Look-ups in named tables: a row name and a column name give one cell, copied from the table.

Table divim
|  | rarov | ver | vesivif | malena | memezo | nanerak | pononus | ruf |
|---|---|---|---|---|---|---|---|---|
| vugodiz | 151 | 48 | 173 | 105 | 142 | 117 | 106 | 154 |
| redusef | 65 | 251 | 99 | 140 | 71 | 102 | 167 | 146 |
| negidil | 88 | 87 | 123 | 120 | 102 | 128 | 141 | 209 |
| punov | 87 | 200 | 152 | 139 | 121 | 127 | 132 | 130 |
| dadamot | 60 | 163 | 86 | 143 | 99 | 148 | 150 | 168 |
| pasir | 150 | 49 | 60 | 117 | 124 | 138 | 121 | 112 |
| guba | 87 | 89 | 121 | 125 | 112 | 140 | 136 | 196 |
| zat | 106 | 145 | 82 | 150 | 146 | 172 | 116 | 77 |
| luru | 117 | 191 | 173 | 129 | 128 | 109 | 123 | 110 |
| lari | 121 | 147 | 135 | 120 | 109 | 104 | 134 | 137 |
| fumog | 177 | 114 | 187 | 105 | 141 | 88 | 104 | 97 |
| dipomi | 138 | 143 | 156 | 112 | 113 | 90 | 127 | 129 |
| buludo | 149 | 81 | 57 | 127 | 138 | 149 | 114 | 74 |
| rumubu | 218 | 95 | 217 | 101 | 177 | 91 | 76 | 44 |

pasir, pononus -> 121
pasir, rarov -> 150
buludo, malena -> 127
punov, malena -> 139
buludo, pononus -> 114
fumog, vesivif -> 187
redusef, malena -> 140
dadamot, ruf -> 168
vugodiz, nanerak -> 117
buludo, ver -> 81
vugodiz, memezo -> 142
guba, vesivif -> 121
negidil, rarov -> 88
dipomi, vesivif -> 156
pasir, nanerak -> 138
rumubu, rarov -> 218

Table sakos
fields: tarivur, per, vit, lomatot
lisafom: [0.509, 0.467, 0.186, 0.355]
migibut: [0.381, 0.638, 0.187, 0.281]
runo: [0.247, 0.761, 0.173, 0.293]
bosas: [0.456, 0.135, 0.423, 0.445]
furo: [0.251, 0.546, 0.687, 0.640]
kob: [0.761, 0.234, 0.139, 0.412]
kosunul: [0.398, 0.564, 0.468, 0.722]
sarad: [0.397, 0.439, 0.597, 0.334]
mup: [0.569, 0.401, 0.590, 0.336]
fiz: [0.450, 0.428, 0.358, 0.457]
runepas: [0.700, 0.411, 0.447, 0.456]

lomatot of bosas = 0.445
tarivur of fiz = 0.450
tarivur of bosas = 0.456
per of sarad = 0.439
per of kob = 0.234
lomatot of mup = 0.336
per of mup = 0.401
lomatot of runo = 0.293
tarivur of migibut = 0.381
per of runepas = 0.411
vit of migibut = 0.187
per of fiz = 0.428
per of furo = 0.546
tarivur of runo = 0.247
tarivur of furo = 0.251
per of lisafom = 0.467

Table betibuf
	dugutin	vip
kuzaf	0.06	-0.36
zevavum	-0.07	-0.51
zakota	-0.37	-0.22
zisofo	-0.57	-0.13
tus	-0.13	0.94
vadili	-0.35	-0.32
zop	-0.30	-0.06
vuvoze	-0.58	-0.16
rovod	-0.49	-0.12
rok	-0.39	-0.12
matun	-0.21	-0.24
muzigul	-0.06	-0.36

rok, vip -> -0.12
rovod, dugutin -> -0.49
zop, vip -> -0.06
zop, dugutin -> -0.30
tus, vip -> 0.94
vadili, vip -> -0.32
rok, dugutin -> -0.39
muzigul, vip -> -0.36
muzigul, dugutin -> -0.06
matun, vip -> -0.24
zevavum, dugutin -> -0.07

vuzadob =
|  | did | miruz | noreli | moli | talono | dusubi | nuto | karudof | nof |
|---|---|---|---|---|---|---|---|---|---|
| tobad | 56441 | 77891 | 62033 | 50955 | 36311 | 27382 | 17714 | 38897 | 32167 |
| vekuviv | 55409 | 78384 | 62792 | 51272 | 35635 | 27751 | 18341 | 39542 | 31457 |
| feg | 53886 | 40645 | 44676 | 38451 | 46059 | 39512 | 34170 | 39449 | 49288 |
| befu | 33097 | 58062 | 52297 | 47915 | 35329 | 42873 | 45221 | 49781 | 31776 |
| rubadu | 28979 | 42276 | 49891 | 43787 | 36640 | 49180 | 52777 | 52267 | 37561 |
| sedo | 45371 | 62054 | 46478 | 47866 | 38794 | 34404 | 34237 | 42164 | 34226 |
| ruza | 47942 | 34980 | 43832 | 37038 | 45902 | 44500 | 41508 | 42339 | 50497 |

What is the moli of befu in vuzadob? 47915
What is the miruz of sedo in vuzadob? 62054
What is the moli of vekuviv in vuzadob? 51272
What is the nuto of ruza in vuzadob? 41508
What is the moli of ruza in vuzadob? 37038
What is the talono of tobad in vuzadob? 36311
What is the talono of ruza in vuzadob? 45902
What is the did of sedo in vuzadob? 45371
What is the nuto of sedo in vuzadob? 34237
What is the karudof of tobad in vuzadob? 38897
What is the nuto of feg in vuzadob? 34170
What is the did of befu in vuzadob? 33097
What is the noreli of rubadu in vuzadob? 49891
What is the miruz of ruza in vuzadob? 34980
What is the nof of rubadu in vuzadob? 37561
Which row has the largest noreli? vekuviv

Table betos
	sov	baribi
zil	58978	56926
padora	67053	45637
gipozaz	54441	62128
fosa	61210	67848
gez	54594	65863
niti	43872	92555
mez	62908	52774
rup	59306	53291
sus	68064	39211
fugeba	78882	11215
kis	77359	9122

sov of fugeba: 78882
baribi of rup: 53291
sov of mez: 62908
sov of fosa: 61210
sov of sus: 68064
sov of rup: 59306
baribi of padora: 45637
baribi of zil: 56926
baribi of mez: 52774
sov of gez: 54594
sov of zil: 58978
sov of kis: 77359
baribi of fugeba: 11215
sov of gipozaz: 54441
baribi of fosa: 67848
baribi of niti: 92555
baribi of gipozaz: 62128
sov of padora: 67053
baribi of sus: 39211

Table kesezum
	netofeb	vinikaz
kan	48	-9
muf	8	36
kineg	21	23
nuva	13	6
fizi	4	25
rovel	4	20
zot	50	-11
gibuf	17	28
sokil	18	-55
sadar	7	31

sokil, netofeb: 18
kineg, vinikaz: 23
rovel, vinikaz: 20
gibuf, vinikaz: 28
zot, netofeb: 50
rovel, netofeb: 4
kan, vinikaz: -9
nuva, netofeb: 13
gibuf, netofeb: 17
kan, netofeb: 48
sadar, netofeb: 7
fizi, netofeb: 4
nuva, vinikaz: 6
muf, netofeb: 8
sadar, vinikaz: 31
muf, vinikaz: 36
sokil, vinikaz: -55
fizi, vinikaz: 25
zot, vinikaz: -11

Table vegamom
	bof	lim	movose	rak
filu	0.4	0.4	0.8	0.5
zizesi	0.2	0.5	0.4	1.0
nem	0.3	0.6	0.3	0.8
vig	0.8	0.5	0.4	0.4
kekepum	0.6	0.5	0.4	0.4

kekepum, rak -> 0.4
zizesi, bof -> 0.2
filu, movose -> 0.8
vig, movose -> 0.4
nem, bof -> 0.3
kekepum, lim -> 0.5
nem, movose -> 0.3
vig, lim -> 0.5
zizesi, rak -> 1.0
kekepum, movose -> 0.4
kekepum, bof -> 0.6
filu, rak -> 0.5
vig, bof -> 0.8
filu, bof -> 0.4
vig, rak -> 0.4
filu, lim -> 0.4
nem, rak -> 0.8

